150  150  101  101  107  137   33  101   75  164
 94  118   94   98   77   89  119   94  236  114
 94  119   97  106   79   84  107   97  228  119
151  140   67   74   74  104   72   67   67  157
149  144   65   75   67  106   72   65   73  155
157  146   88  110  101  135   41   88   71  166
121  127  131   81   62  108  122  131  206  119
123  127  123   78   57  114  124  123  205  124
142  154   86  103  108  148   35   86   72  159
149  147   94  108  107  137   37   94   70  158
Rows and columns are numbered from 0.
Find the entry in row 2 and column 1.
Answer: 119
The entry at row 2, column 0 is 94
Find the entry at row 1, column 2.
Answer: 94
The entry at row 2, column 2: 97
Find the entry just left of the largest entry.
Answer: 94
Find the entry in row 0 and column 2.
Answer: 101
The entry at row 0, column 0: 150
The minimum: 33
Find the entry in row 1 and column 0.
Answer: 94
Find the entry at row 0, column 1.
Answer: 150
The maximum is 236
Find the entry in the bottom-left corner.
Answer: 149
Find the entry just right of the smallest entry.
Answer: 101
Find the entry directly above 206.
Answer: 71
Find the top-right entry.
Answer: 164
Find the top entry of the column that holds the largest entry.
Answer: 75
The bottom entry of the column that holds the largest entry: 70
The entry directly below the largest entry -> 228
The bottom entry of the column that holds the smallest entry is 37

x =
[[-23  12 -16  26  26]
 [-21   1 -21   5   4]
 [ 14   6  57 -52 -23]
 [-26  22 -11  11  11]
 [-21  25  18 -23  -2]
 [-26  18  16 -10  -5]
 [ -7   1 -17  27  12]
 [ -9   2  -9  18  12]
 [ 19 -27 -10  20  13]
 [-19   4 -24   2  -2]
 [-25  23  -4   2   6]]
The last entry, reading row by row -> 6
What is the entry just right of the centre entry?
Answer: -10
The entry just right of 14 is 6
What is the first entry of the largest entry's row?
Answer: 14
The entry just right of the largest entry: -52
The fifth entry in reading order is 26
What is the fourth entry from the end, reading row by row?
Answer: 23
What is the 3rd-last entry, reading row by row?
Answer: -4
What is the entry just left of the centre entry?
Answer: 18
The first entry in reading order: -23
What is the largest entry in the first column?
Answer: 19
The last entry of the smallest entry's row is -23
What is the entry directly below 14?
Answer: -26
What is the centre entry?
Answer: 16
The top entry of the column that holds the largest entry -> -16
What is the entry just left of -24?
Answer: 4
What is the entry in the bottom-left corner?
Answer: -25
The 2nd-last entry, reading row by row is 2
What is the second smallest entry?
Answer: -27
What is the entry directly above the centre entry?
Answer: 18
What is the 4th entry, reading row by row?
Answer: 26
What is the entry just right of -27?
Answer: -10
What is the entry directly above the smallest entry?
Answer: 5

Questions about the table below.
1) The bottom-left entry?
2) The third entry on the diagonal from the top-right corner?
3) The top-left entry?
4) The entry just right of 0.07?
5) The fifth entry in reading order?
6) The entry just left of the centre entry?
7) The fourth entry, reading row by row?
8) The entry directly below -0.15?
[[ 0.07  0.19 -0.07 -0.04  0.16]
 [ 0.06 -0.15  0.09  0.08  0.14]
 [ 0.06 -0.16  0.09  0.08  0.14]]
1) 0.06
2) 0.09
3) 0.07
4) 0.19
5) 0.16
6) -0.15
7) -0.04
8) -0.16

Questions about the array below.
1) What is the smallest entry in the last row?
2) What is the 1st entry on the main diagonal?
3) What is the entry in the bottom-right corner?
4) What is the entry just left of 0.05?
5) What is the 3rd smallest entry?
6) What is the smallest entry in the last column?
7) What is the largest entry?
8) What is the entry just right of the smallest entry?
[[ 0.16 -0.07  0.15  0.05  0.00  0.02]
 [-0.17  0.10 -0.04  0.02  0.10  0.07]
 [-0.02  0.09 -0.09  0.06  0.03  0.00]
 [-0.25  0.12 -0.05 -0.05  0.23  0.13]]
1) -0.25
2) 0.16
3) 0.13
4) 0.15
5) -0.09
6) 0.00
7) 0.23
8) 0.12

132,176,140,126
111,148,171,181
117,155,169,181
108,197,137,125
147,147,185,175
126,132,193,181
150,165,147,115
217,134,161,94
180,132,135,111
73,103,208,191
34,161,138,192
184,141,140,93
138,161,169,176
72,107,204,192
183,154,140,66
155,195,138,172
The first entry of the smallest entry's row?
A: 34
The entry in the top-left corner?
A: 132
The bottom-left entry?
A: 155
The largest entry?
A: 217
The bottom-right entry is 172
The largest entry in the first row -> 176
The entry directly above 185: 137
The smallest entry in the last row?
A: 138
The entry in the top-right corner is 126
The entry directly above 108: 117
The last entry of the largest entry's row is 94
The 5th entry from the end, reading row by row is 66
The 3rd entry, reading row by row?
A: 140
The third largest entry is 204
The second largest entry?
A: 208
The entry just right of the largest entry is 134
